128 stands for zero in the data rows.
How far apart are the two rows of each pair, measured in a hidden way? 0 means very close, and 30 very far. Two or three weighted sums of its numbers give each row a place; it is the straight-line distance between the places.
{137, 109, 099, 138, 124, 171, 132, 115, 144, 094, 138, 168, 162, 121, 106, 103}
{079, 138, 162, 095, 122, 105, 135, 070, 121, 126, 132, 066, 098, 110, 149, 126} -> 9
{137, 155, 134, 132, 147, 154, 100, 153, 083, 122, 122, 167, 169, 129, 154, 094}
{125, 165, 136, 156, 121, 172, 098, 119, 062, 119, 095, 134, 163, 144, 144, 093} -> 6
{121, 096, 079, 105, 128, 123, 103, 186, 110, 083, 106, 158, 132, 055, 132, 107}
{133, 129, 160, 148, 042, 124, 151, 114, 157, 153, 130, 133, 116, 158, 181, 164} -> 19
{148, 171, 151, 161, 124, 131, 106, 123, 071, 117, 121, 159, 166, 124, 178, 096}
{154, 146, 143, 164, 021, 088, 140, 144, 145, 164, 162, 135, 108, 112, 156, 175} -> 10
{102, 115, 138, 099, 143, 104, 105, 081, 138, 143, 128, 087, 082, 114, 115, 161}
{121, 105, 096, 129, 134, 170, 105, 122, 149, 090, 121, 141, 166, 109, 108, 109} -> 4
{112, 176, 126, 157, 124, 149, 097, 139, 074, 115, 099, 143, 141, 104, 147, 097}
{142, 090, 101, 138, 124, 150, 127, 115, 147, 097, 135, 167, 151, 118, 152, 137} -> 7
{073, 142, 147, 048, 097, 088, 247, 085, 148, 149, 137, 078, 065, 120, 145, 139}
{112, 076, 149, 141, 165, 106, 125, 084, 153, 139, 110, 069, 108, 137, 122, 159} -> 11
{145, 171, 142, 156, 132, 135, 094, 128, 075, 126, 110, 132, 165, 112, 163, 093}
{111, 071, 151, 089, 127, 091, 152, 117, 149, 109, 127, 114, 108, 105, 165, 156} -> 15
{104, 119, 129, 071, 170, 089, 081, 111, 101, 172, 122, 072, 071, 115, 085, 125}
{178, 093, 164, 138, 092, 020, 145, 198, 167, 166, 143, 120, 087, 117, 132, 228} -> 11
{122, 108, 136, 154, 141, 116, 182, 158, 165, 142, 103, 098, 057, 167, 121, 176}
{117, 096, 122, 087, 164, 128, 085, 099, 173, 133, 136, 096, 098, 130, 120, 143} -> 8
{115, 095, 164, 091, 153, 110, 135, 081, 135, 141, 120, 090, 095, 116, 112, 154}
{136, 105, 085, 103, 111, 165, 130, 110, 153, 102, 145, 149, 145, 128, 136, 106} -> 9
{134, 082, 115, 132, 134, 145, 113, 093, 161, 106, 121, 158, 155, 114, 116, 122}
{172, 123, 194, 162, 144, 105, 145, 176, 148, 192, 092, 097, 062, 173, 172, 155} -> 27
{121, 180, 135, 147, 152, 178, 118, 133, 080, 094, 124, 162, 180, 147, 138, 089}
{120, 162, 125, 157, 143, 150, 132, 159, 089, 106, 104, 152, 145, 151, 156, 094} -> 4
{125, 140, 114, 145, 106, 105, 148, 156, 136, 187, 150, 108, 145, 180, 072, 161}
{134, 167, 111, 149, 117, 160, 106, 162, 085, 099, 108, 147, 160, 127, 146, 095} -> 8
{144, 113, 075, 092, 131, 162, 143, 159, 135, 101, 134, 143, 145, 094, 128, 093}
{132, 164, 129, 152, 131, 136, 101, 136, 081, 121, 119, 162, 164, 107, 136, 105} -> 12
{118, 086, 144, 067, 113, 091, 131, 114, 142, 144, 121, 052, 098, 126, 146, 157}
{110, 110, 159, 111, 144, 102, 137, 120, 164, 143, 133, 094, 115, 139, 123, 168} -> 11
{132, 091, 136, 123, 127, 148, 113, 092, 149, 101, 134, 165, 131, 125, 148, 103}
{121, 175, 122, 145, 142, 142, 115, 162, 079, 081, 120, 134, 152, 120, 115, 087} -> 4
{126, 104, 099, 098, 142, 171, 116, 112, 140, 105, 146, 160, 138, 104, 132, 107}
{107, 074, 133, 129, 153, 113, 138, 134, 167, 134, 126, 072, 107, 166, 106, 172} -> 16
{115, 090, 161, 100, 139, 086, 137, 106, 148, 113, 126, 057, 113, 122, 149, 136}
{136, 152, 129, 150, 124, 141, 107, 143, 087, 110, 088, 168, 175, 121, 149, 103} -> 13
{171, 098, 121, 088, 142, 120, 139, 106, 138, 172, 113, 113, 121, 167, 111, 152}
{122, 090, 149, 090, 152, 097, 128, 121, 138, 135, 129, 063, 099, 111, 114, 142} -> 11
{095, 136, 119, 192, 087, 098, 181, 195, 164, 141, 161, 135, 117, 173, 105, 185}
{125, 108, 100, 120, 155, 171, 116, 115, 156, 108, 162, 157, 166, 114, 119, 110} -> 2
{118, 097, 092, 094, 101, 127, 133, 149, 115, 091, 141, 162, 125, 085, 126, 118}
{167, 132, 140, 160, 082, 112, 169, 111, 162, 167, 127, 134, 140, 168, 137, 170} -> 11
{118, 110, 102, 128, 127, 169, 135, 107, 149, 086, 159, 166, 159, 136, 120, 109}
{148, 138, 130, 133, 126, 127, 171, 135, 144, 167, 165, 106, 156, 145, 093, 146} -> 4
{130, 153, 133, 149, 126, 149, 120, 144, 086, 119, 112, 190, 176, 145, 150, 096}
{118, 103, 130, 052, 165, 108, 139, 094, 140, 123, 136, 086, 113, 109, 122, 147} -> 13
{071, 116, 177, 077, 136, 061, 158, 130, 133, 132, 136, 101, 101, 087, 148, 160}
{143, 159, 121, 140, 145, 115, 106, 142, 092, 099, 101, 156, 146, 110, 140, 082} -> 5
{112, 101, 066, 100, 098, 151, 125, 188, 113, 098, 109, 165, 106, 039, 133, 109}
{128, 164, 155, 154, 118, 121, 104, 154, 074, 115, 101, 179, 147, 119, 161, 088} -> 3
{148, 121, 098, 108, 141, 150, 115, 110, 131, 113, 149, 170, 148, 090, 123, 093}
{134, 119, 133, 118, 124, 119, 207, 165, 143, 171, 132, 111, 097, 168, 108, 167} -> 25
{112, 095, 139, 104, 143, 114, 080, 129, 128, 143, 114, 111, 093, 117, 107, 159}
{130, 089, 095, 150, 000, 134, 140, 121, 149, 152, 117, 101, 142, 171, 090, 186} -> 19
{128, 148, 161, 155, 090, 165, 171, 098, 146, 162, 164, 136, 151, 195, 148, 136}
{180, 123, 167, 139, 086, 060, 160, 153, 150, 201, 149, 093, 125, 144, 130, 165} -> 7
{079, 107, 159, 114, 156, 077, 116, 075, 156, 150, 129, 072, 131, 149, 094, 166}
{197, 131, 150, 123, 080, 118, 179, 150, 151, 192, 141, 138, 140, 171, 140, 158} -> 16
{176, 127, 141, 153, 060, 127, 162, 137, 154, 175, 122, 121, 060, 189, 152, 154}
{102, 169, 128, 171, 143, 158, 143, 139, 084, 082, 136, 143, 166, 151, 133, 070} -> 22
{088, 101, 138, 103, 146, 093, 110, 121, 155, 126, 129, 066, 105, 148, 079, 151}
{117, 188, 129, 152, 135, 142, 111, 130, 077, 121, 104, 166, 129, 132, 153, 101} -> 18
{129, 106, 085, 105, 132, 162, 113, 115, 153, 092, 146, 166, 144, 111, 122, 102}
{135, 163, 135, 139, 148, 185, 105, 125, 082, 120, 112, 167, 179, 146, 148, 089} -> 14
{097, 078, 183, 105, 154, 095, 135, 124, 162, 125, 113, 062, 109, 124, 126, 166}
{113, 093, 100, 159, 090, 155, 134, 141, 177, 143, 125, 130, 118, 178, 099, 223} -> 11
{132, 118, 075, 111, 142, 146, 123, 130, 142, 092, 145, 157, 129, 091, 135, 118}
{131, 121, 093, 137, 116, 159, 110, 104, 154, 093, 130, 164, 150, 125, 133, 115} -> 5
{117, 121, 118, 100, 143, 099, 070, 124, 113, 144, 118, 081, 076, 089, 118, 141}
{110, 089, 134, 107, 150, 119, 090, 094, 142, 137, 095, 094, 090, 127, 120, 165} -> 10
{110, 104, 134, 118, 132, 103, 123, 105, 158, 157, 131, 075, 109, 142, 100, 135}
{137, 099, 105, 083, 148, 143, 104, 097, 158, 100, 150, 126, 134, 089, 115, 108} -> 5
{134, 098, 102, 120, 127, 159, 105, 125, 162, 119, 134, 166, 163, 116, 130, 123}
{134, 182, 113, 163, 135, 139, 096, 163, 082, 094, 122, 143, 132, 128, 153, 101} -> 3
{133, 156, 132, 140, 119, 128, 132, 158, 084, 112, 102, 163, 162, 137, 150, 088}
{074, 131, 165, 138, 139, 100, 079, 065, 137, 144, 145, 074, 093, 121, 102, 155} -> 15
{107, 070, 152, 101, 154, 111, 118, 102, 157, 162, 115, 084, 086, 134, 111, 172}
{123, 114, 099, 099, 123, 160, 135, 136, 137, 095, 118, 136, 129, 070, 147, 120} -> 13
{132, 110, 096, 128, 123, 168, 120, 105, 157, 103, 140, 147, 163, 120, 147, 109}
{124, 183, 131, 156, 140, 150, 103, 127, 082, 129, 118, 148, 156, 127, 137, 095} -> 1
{087, 126, 136, 090, 134, 065, 155, 090, 121, 163, 152, 078, 108, 092, 120, 138}
{104, 119, 215, 179, 049, 052, 078, 064, 160, 117, 144, 159, 103, 103, 189, 164} -> 14
{115, 106, 103, 130, 144, 133, 104, 143, 131, 090, 135, 162, 148, 080, 143, 107}
{198, 099, 157, 094, 127, 088, 182, 147, 143, 179, 149, 069, 146, 161, 140, 156} -> 22
{144, 103, 073, 093, 153, 153, 103, 150, 135, 104, 122, 127, 149, 095, 098, 118}
{143, 179, 139, 146, 139, 153, 072, 129, 083, 112, 103, 141, 154, 130, 152, 086} -> 9
{121, 176, 099, 144, 154, 173, 120, 164, 076, 093, 107, 140, 146, 113, 133, 072}
{133, 173, 109, 157, 134, 139, 109, 152, 085, 110, 124, 159, 175, 137, 129, 090} -> 9
{145, 110, 122, 136, 189, 128, 097, 079, 096, 172, 080, 159, 114, 161, 115, 163}
{125, 073, 161, 112, 144, 107, 079, 072, 175, 124, 124, 099, 107, 140, 116, 138} -> 7
{126, 091, 161, 123, 141, 096, 134, 080, 153, 162, 134, 076, 101, 131, 122, 169}
{150, 152, 132, 130, 078, 140, 176, 114, 146, 194, 170, 127, 145, 190, 117, 144} -> 12
{139, 101, 099, 118, 127, 133, 131, 116, 150, 096, 130, 153, 153, 120, 146, 111}
{081, 187, 124, 136, 148, 164, 127, 155, 093, 086, 131, 129, 151, 143, 115, 084} -> 8
{123, 158, 139, 159, 135, 158, 091, 152, 086, 109, 097, 151, 152, 154, 129, 091}
{103, 087, 172, 089, 125, 068, 193, 167, 111, 126, 093, 080, 080, 094, 185, 167} -> 9
{100, 119, 125, 100, 140, 087, 095, 083, 116, 156, 110, 102, 079, 094, 111, 137}
{147, 145, 160, 151, 096, 126, 151, 095, 166, 163, 145, 151, 154, 194, 143, 158} -> 12
{153, 184, 133, 154, 118, 137, 100, 144, 083, 106, 106, 140, 138, 123, 163, 073}
{137, 084, 158, 088, 152, 108, 098, 107, 135, 127, 128, 064, 114, 107, 102, 147} -> 14
{112, 178, 138, 157, 137, 165, 109, 142, 090, 126, 098, 145, 155, 157, 156, 093}
{145, 137, 141, 160, 064, 111, 161, 135, 150, 144, 166, 157, 148, 158, 116, 145} -> 21
{138, 102, 050, 088, 087, 143, 141, 166, 106, 103, 134, 130, 111, 073, 120, 102}
{154, 159, 140, 160, 109, 098, 159, 130, 126, 180, 157, 137, 111, 148, 109, 145} -> 14
{124, 106, 090, 091, 123, 154, 113, 161, 125, 100, 115, 151, 148, 070, 106, 116}
{124, 096, 099, 082, 169, 164, 090, 093, 146, 090, 130, 150, 145, 105, 099, 109} -> 8
{146, 149, 132, 137, 109, 110, 160, 096, 140, 177, 164, 137, 147, 158, 115, 152}
{124, 184, 133, 139, 149, 125, 130, 156, 092, 111, 098, 136, 170, 135, 124, 081} -> 16
{141, 099, 097, 127, 144, 161, 135, 117, 145, 110, 119, 169, 143, 091, 120, 121}
{118, 104, 065, 089, 142, 169, 105, 168, 127, 088, 099, 152, 138, 048, 121, 093} -> 11
{137, 122, 088, 097, 095, 163, 132, 111, 138, 102, 154, 164, 147, 113, 093, 089}
{086, 157, 114, 130, 150, 159, 139, 177, 086, 100, 152, 118, 154, 129, 109, 075} -> 7
{130, 107, 089, 117, 131, 161, 106, 119, 153, 095, 142, 137, 154, 119, 121, 112}
{110, 143, 109, 117, 130, 127, 152, 130, 136, 160, 154, 106, 122, 127, 075, 112} -> 6
{106, 101, 163, 111, 147, 092, 134, 105, 152, 152, 122, 078, 113, 116, 131, 167}
{113, 100, 132, 095, 193, 089, 041, 112, 118, 137, 121, 080, 097, 097, 109, 164} -> 9
{136, 179, 146, 155, 121, 154, 091, 140, 081, 122, 099, 139, 172, 139, 147, 093}
{139, 117, 096, 111, 135, 159, 090, 134, 146, 102, 140, 147, 145, 114, 126, 109} -> 11
{138, 185, 116, 142, 125, 155, 114, 132, 083, 119, 120, 146, 135, 100, 156, 085}
{067, 166, 097, 123, 150, 170, 155, 219, 101, 068, 175, 096, 123, 159, 100, 101} -> 25
{090, 137, 138, 114, 137, 088, 121, 091, 100, 170, 129, 062, 068, 082, 121, 143}
{146, 107, 111, 109, 145, 158, 131, 102, 153, 094, 147, 161, 147, 112, 119, 120} -> 5
{121, 116, 094, 102, 126, 184, 127, 134, 145, 087, 126, 155, 148, 096, 114, 111}
{097, 096, 151, 105, 137, 093, 113, 103, 164, 134, 124, 079, 100, 118, 130, 147} -> 5
{109, 166, 126, 147, 142, 183, 133, 162, 085, 124, 112, 154, 155, 136, 144, 077}
{122, 152, 098, 131, 104, 119, 169, 142, 145, 150, 146, 132, 135, 172, 118, 136} -> 6
{132, 100, 094, 093, 123, 135, 109, 164, 128, 088, 110, 151, 116, 056, 151, 119}
{127, 100, 151, 105, 141, 089, 135, 144, 124, 144, 110, 077, 120, 119, 123, 146} -> 6
{142, 116, 139, 159, 119, 104, 126, 132, 139, 151, 095, 147, 077, 175, 150, 153}
{059, 112, 173, 114, 145, 080, 156, 146, 151, 157, 160, 052, 106, 077, 120, 160} -> 19
{117, 114, 086, 110, 133, 145, 100, 145, 145, 095, 132, 124, 137, 075, 130, 114}
{139, 122, 074, 101, 104, 145, 152, 088, 142, 114, 154, 162, 144, 114, 123, 077} -> 11
{186, 133, 123, 120, 111, 085, 095, 129, 157, 199, 129, 114, 139, 155, 121, 208}
{130, 161, 121, 147, 153, 142, 119, 148, 075, 118, 106, 164, 188, 144, 147, 089} -> 8
{113, 074, 147, 103, 160, 097, 130, 095, 146, 114, 109, 080, 122, 131, 105, 146}
{107, 158, 127, 144, 158, 164, 128, 184, 089, 107, 139, 135, 160, 163, 132, 080} -> 5
{110, 106, 162, 093, 144, 093, 100, 101, 124, 138, 117, 079, 106, 085, 129, 142}
{110, 118, 176, 211, 101, 092, 157, 164, 160, 122, 123, 131, 060, 183, 148, 176} -> 7
{145, 163, 160, 166, 093, 111, 165, 107, 152, 150, 158, 136, 137, 176, 113, 140}
{144, 104, 125, 100, 127, 159, 115, 083, 148, 099, 128, 128, 158, 099, 138, 135} -> 13
{075, 128, 157, 127, 129, 114, 121, 067, 141, 143, 141, 096, 092, 119, 121, 154}
{130, 093, 117, 100, 136, 175, 110, 090, 163, 081, 136, 154, 143, 112, 117, 124} -> 10
{112, 172, 131, 081, 177, 048, 000, 189, 035, 183, 062, 135, 056, 076, 109, 145}
{100, 098, 183, 111, 146, 098, 109, 094, 157, 113, 106, 083, 111, 101, 112, 139} -> 13
{141, 107, 087, 105, 130, 160, 142, 130, 138, 098, 122, 149, 159, 108, 128, 089}
{104, 124, 130, 095, 167, 086, 151, 107, 110, 150, 121, 087, 085, 114, 099, 127} -> 10
{117, 185, 111, 154, 120, 136, 090, 151, 078, 099, 129, 148, 155, 135, 150, 087}
{107, 143, 155, 143, 099, 097, 124, 150, 162, 178, 167, 094, 012, 132, 088, 168} -> 12
{133, 162, 125, 141, 157, 167, 107, 140, 081, 103, 125, 158, 165, 121, 118, 091}
{130, 077, 146, 112, 164, 098, 062, 100, 136, 132, 122, 104, 106, 116, 127, 155} -> 8
{121, 144, 147, 136, 098, 106, 129, 130, 122, 152, 127, 151, 103, 115, 116, 121}
{124, 158, 128, 142, 146, 148, 129, 136, 091, 133, 093, 146, 176, 124, 116, 096} -> 9
{147, 143, 165, 155, 132, 117, 089, 139, 080, 087, 103, 145, 149, 122, 137, 095}
{150, 102, 098, 166, 125, 130, 159, 164, 153, 163, 139, 106, 101, 207, 081, 142} -> 10
{077, 116, 179, 109, 134, 106, 128, 054, 162, 132, 150, 068, 111, 141, 128, 140}
{130, 178, 118, 156, 142, 156, 111, 152, 067, 104, 116, 149, 157, 120, 143, 108} -> 7
{107, 176, 129, 167, 133, 162, 097, 129, 076, 120, 109, 146, 161, 129, 136, 087}
{148, 123, 151, 120, 064, 036, 197, 210, 121, 221, 161, 058, 085, 113, 138, 190} -> 2
{125, 111, 131, 092, 141, 106, 135, 111, 111, 141, 104, 079, 073, 109, 166, 130}
{135, 112, 164, 133, 136, 103, 105, 086, 147, 128, 132, 088, 107, 130, 106, 147} -> 14
{080, 094, 168, 099, 156, 105, 108, 091, 154, 131, 143, 097, 104, 118, 105, 153}
{131, 110, 095, 103, 116, 164, 139, 107, 157, 103, 139, 163, 141, 101, 165, 110} -> 14
{117, 101, 151, 087, 176, 098, 092, 108, 122, 115, 087, 097, 110, 090, 126, 146}
{113, 086, 192, 083, 118, 079, 185, 120, 118, 110, 112, 089, 086, 073, 187, 154} -> 7
{139, 090, 151, 113, 070, 137, 224, 114, 150, 143, 138, 113, 097, 108, 185, 143}
{168, 119, 107, 110, 073, 117, 147, 128, 134, 145, 117, 155, 130, 138, 136, 156} -> 5
{131, 115, 097, 083, 127, 149, 125, 150, 133, 097, 164, 154, 128, 093, 114, 108}
{139, 191, 125, 153, 119, 140, 114, 162, 073, 114, 100, 144, 136, 119, 151, 093} -> 12
{147, 150, 133, 154, 081, 132, 137, 113, 154, 153, 137, 167, 132, 168, 150, 157}
{163, 123, 136, 179, 080, 110, 160, 135, 165, 178, 159, 152, 159, 175, 127, 175} -> 10
{135, 089, 161, 164, 112, 065, 095, 147, 173, 179, 127, 058, 122, 165, 082, 185}
{180, 133, 115, 143, 062, 118, 158, 135, 133, 175, 147, 145, 124, 173, 154, 138} -> 13
{123, 094, 105, 116, 128, 168, 114, 122, 141, 095, 142, 169, 123, 087, 132, 117}
{127, 103, 144, 102, 185, 096, 121, 124, 128, 126, 142, 116, 106, 127, 105, 141} -> 14
{115, 179, 094, 146, 101, 191, 075, 176, 083, 129, 114, 162, 136, 127, 124, 081}
{095, 082, 130, 118, 134, 095, 100, 103, 171, 138, 133, 109, 126, 133, 117, 169} -> 13
{106, 135, 145, 095, 167, 081, 089, 121, 103, 155, 127, 079, 074, 106, 102, 147}
{130, 090, 145, 124, 152, 114, 102, 095, 131, 146, 103, 072, 100, 127, 094, 153} -> 5
{133, 168, 119, 122, 097, 106, 196, 163, 132, 201, 194, 102, 104, 145, 099, 139}
{130, 107, 079, 090, 108, 166, 116, 118, 136, 093, 129, 147, 146, 102, 102, 104} -> 13
{099, 081, 145, 118, 173, 113, 090, 069, 171, 129, 139, 097, 117, 135, 112, 140}
{120, 162, 124, 155, 147, 160, 124, 162, 083, 092, 137, 126, 134, 136, 149, 088} -> 8
{113, 163, 122, 140, 144, 140, 125, 185, 074, 094, 112, 135, 151, 138, 121, 093}
{115, 085, 154, 097, 151, 112, 110, 083, 159, 124, 133, 084, 134, 131, 125, 148} -> 3
{115, 161, 103, 143, 152, 154, 109, 139, 075, 108, 113, 143, 177, 123, 160, 082}
{120, 128, 168, 170, 159, 097, 125, 129, 179, 132, 133, 125, 080, 161, 145, 128} -> 17
{150, 175, 119, 175, 117, 142, 109, 150, 082, 107, 108, 166, 163, 122, 147, 091}
{147, 165, 140, 172, 150, 114, 089, 140, 086, 114, 098, 153, 154, 122, 149, 083} -> 6
{112, 104, 148, 072, 119, 095, 159, 109, 120, 099, 126, 103, 083, 073, 178, 137}
{143, 109, 111, 150, 117, 141, 115, 098, 146, 098, 149, 138, 158, 115, 146, 099} -> 19
{120, 169, 135, 145, 147, 152, 121, 116, 084, 101, 118, 143, 197, 153, 134, 085}
{095, 127, 160, 125, 146, 102, 076, 094, 148, 161, 128, 072, 109, 150, 100, 155} -> 7
{128, 119, 150, 087, 123, 118, 136, 128, 145, 154, 144, 060, 094, 139, 090, 145}
{183, 125, 143, 105, 059, 070, 163, 154, 110, 189, 131, 129, 110, 104, 172, 146} -> 21
{129, 194, 115, 117, 160, 163, 132, 168, 085, 098, 125, 108, 149, 137, 136, 099}
{154, 099, 077, 090, 151, 166, 116, 110, 158, 097, 125, 156, 169, 115, 137, 107} -> 9
{190, 134, 151, 123, 065, 100, 109, 127, 152, 229, 124, 067, 159, 172, 090, 156}
{099, 111, 077, 091, 126, 165, 103, 168, 113, 081, 129, 152, 121, 049, 092, 100} -> 20
{153, 132, 113, 143, 144, 157, 156, 132, 153, 138, 149, 110, 134, 184, 106, 135}
{128, 130, 138, 105, 114, 128, 201, 130, 163, 159, 166, 122, 163, 192, 107, 131} -> 5
{163, 119, 117, 117, 117, 119, 157, 096, 125, 165, 169, 132, 125, 164, 110, 173}
{075, 112, 158, 098, 114, 084, 131, 033, 136, 131, 116, 063, 133, 117, 137, 143} -> 6
{137, 169, 138, 135, 144, 126, 139, 156, 064, 132, 094, 178, 181, 126, 126, 096}
{114, 089, 051, 097, 124, 131, 134, 157, 102, 100, 110, 147, 086, 017, 113, 109} -> 13
{123, 087, 156, 122, 143, 095, 109, 090, 165, 136, 140, 077, 128, 134, 108, 151}
{173, 121, 160, 199, 140, 114, 125, 163, 160, 179, 101, 130, 091, 181, 147, 147} -> 9
{151, 098, 115, 142, 141, 148, 098, 118, 156, 101, 143, 140, 155, 111, 132, 120}
{119, 099, 115, 124, 115, 154, 124, 108, 146, 092, 136, 169, 153, 117, 114, 129} -> 5
{115, 169, 122, 147, 152, 128, 121, 149, 078, 085, 114, 116, 143, 131, 128, 090}
{167, 156, 142, 146, 105, 111, 178, 180, 140, 175, 118, 125, 081, 172, 135, 136} -> 12
{141, 117, 181, 216, 172, 132, 129, 157, 166, 148, 098, 134, 088, 210, 147, 158}
{109, 179, 113, 146, 123, 140, 128, 142, 080, 119, 125, 139, 155, 128, 142, 091} -> 22
{128, 158, 118, 133, 151, 164, 152, 145, 086, 097, 123, 151, 181, 128, 135, 083}
{125, 100, 120, 127, 130, 169, 120, 075, 152, 093, 136, 164, 161, 105, 130, 112} -> 10
{105, 086, 167, 106, 163, 142, 136, 106, 137, 131, 106, 123, 105, 124, 125, 140}
{115, 150, 157, 150, 115, 105, 167, 142, 138, 140, 162, 102, 151, 158, 089, 135} -> 20
{160, 108, 118, 114, 139, 172, 089, 109, 148, 091, 130, 152, 171, 112, 145, 129}
{133, 188, 125, 160, 144, 132, 106, 152, 066, 110, 113, 143, 146, 134, 137, 094} -> 7
{132, 096, 163, 107, 169, 094, 119, 099, 156, 143, 120, 072, 124, 122, 127, 151}
{148, 137, 114, 143, 094, 125, 154, 126, 138, 199, 156, 111, 126, 169, 076, 163} -> 11
{137, 088, 085, 131, 124, 162, 128, 093, 149, 096, 149, 133, 153, 136, 119, 102}
{145, 099, 101, 113, 064, 130, 132, 088, 121, 132, 126, 156, 105, 109, 163, 140} -> 14
{140, 168, 104, 161, 115, 156, 102, 185, 082, 141, 099, 163, 174, 138, 154, 106}
{138, 079, 178, 124, 123, 085, 159, 118, 151, 122, 110, 083, 097, 116, 163, 166} -> 14
{123, 122, 095, 161, 105, 165, 167, 166, 155, 148, 134, 141, 144, 174, 056, 176}
{125, 188, 129, 128, 172, 146, 112, 148, 088, 099, 125, 124, 137, 116, 131, 090} -> 5
{126, 090, 095, 088, 136, 122, 133, 118, 143, 078, 115, 165, 135, 089, 145, 122}
{126, 171, 126, 145, 150, 161, 132, 146, 081, 114, 101, 151, 149, 134, 127, 088} -> 6
{161, 181, 145, 156, 124, 145, 117, 145, 071, 120, 116, 161, 170, 127, 145, 083}
{134, 127, 129, 202, 095, 131, 167, 127, 159, 137, 135, 152, 140, 203, 124, 169} -> 4
{092, 097, 168, 115, 114, 099, 141, 079, 163, 136, 127, 108, 095, 147, 131, 144}
{140, 102, 103, 105, 117, 148, 121, 131, 158, 098, 125, 131, 128, 093, 130, 121} -> 3
{118, 165, 154, 168, 079, 061, 177, 161, 165, 186, 159, 102, 059, 146, 141, 166}
{089, 166, 098, 111, 140, 162, 136, 122, 087, 080, 139, 131, 177, 144, 104, 072} -> 12
{147, 100, 083, 085, 131, 147, 122, 144, 128, 090, 129, 127, 132, 068, 112, 119}
{154, 128, 110, 140, 099, 102, 204, 117, 159, 162, 157, 149, 149, 178, 125, 173} -> 11
{147, 183, 115, 151, 123, 137, 113, 152, 078, 101, 112, 164, 129, 114, 133, 087}
{134, 085, 098, 102, 161, 165, 084, 095, 138, 107, 122, 151, 139, 103, 127, 112} -> 5
{121, 158, 183, 177, 085, 065, 131, 125, 145, 150, 165, 099, 114, 127, 135, 167}
{098, 184, 120, 164, 157, 159, 098, 134, 078, 103, 109, 161, 186, 131, 118, 092} -> 14
{125, 107, 119, 111, 152, 155, 116, 113, 152, 081, 128, 147, 141, 089, 126, 116}
{145, 125, 103, 114, 138, 137, 128, 107, 143, 115, 140, 144, 146, 119, 146, 092} -> 6
{128, 183, 114, 152, 140, 127, 111, 154, 069, 108, 099, 142, 161, 123, 159, 106}
{116, 074, 136, 101, 169, 099, 132, 120, 151, 121, 132, 065, 112, 126, 090, 168} -> 19
{129, 153, 161, 150, 144, 138, 102, 136, 092, 114, 097, 141, 150, 129, 144, 088}
{118, 122, 096, 112, 124, 156, 103, 087, 155, 097, 122, 163, 142, 100, 131, 107} -> 9
{115, 064, 130, 184, 098, 082, 123, 158, 194, 158, 077, 106, 085, 184, 083, 227}
{129, 108, 032, 088, 114, 156, 135, 185, 115, 098, 123, 130, 121, 041, 113, 090} -> 17
{095, 102, 173, 108, 160, 091, 103, 064, 151, 123, 125, 098, 085, 125, 110, 144}
{170, 096, 161, 157, 169, 098, 124, 166, 165, 163, 084, 110, 060, 167, 129, 156} -> 19
{138, 099, 099, 102, 157, 146, 063, 114, 144, 087, 136, 151, 149, 091, 145, 122}
{139, 091, 147, 101, 144, 132, 139, 103, 166, 135, 134, 091, 092, 126, 109, 147} -> 11
{108, 190, 111, 152, 150, 142, 118, 173, 091, 099, 133, 120, 123, 133, 145, 096}
{116, 089, 148, 093, 148, 090, 144, 095, 131, 122, 095, 093, 113, 096, 143, 143} -> 5
{114, 162, 112, 151, 140, 164, 114, 170, 071, 105, 123, 176, 171, 139, 132, 095}
{130, 102, 102, 120, 122, 161, 104, 107, 146, 095, 143, 157, 162, 104, 141, 131} -> 7
{138, 131, 094, 103, 103, 137, 145, 097, 141, 111, 146, 155, 140, 112, 133, 080}
{157, 131, 130, 133, 105, 079, 147, 143, 175, 191, 159, 110, 135, 173, 091, 170} -> 7
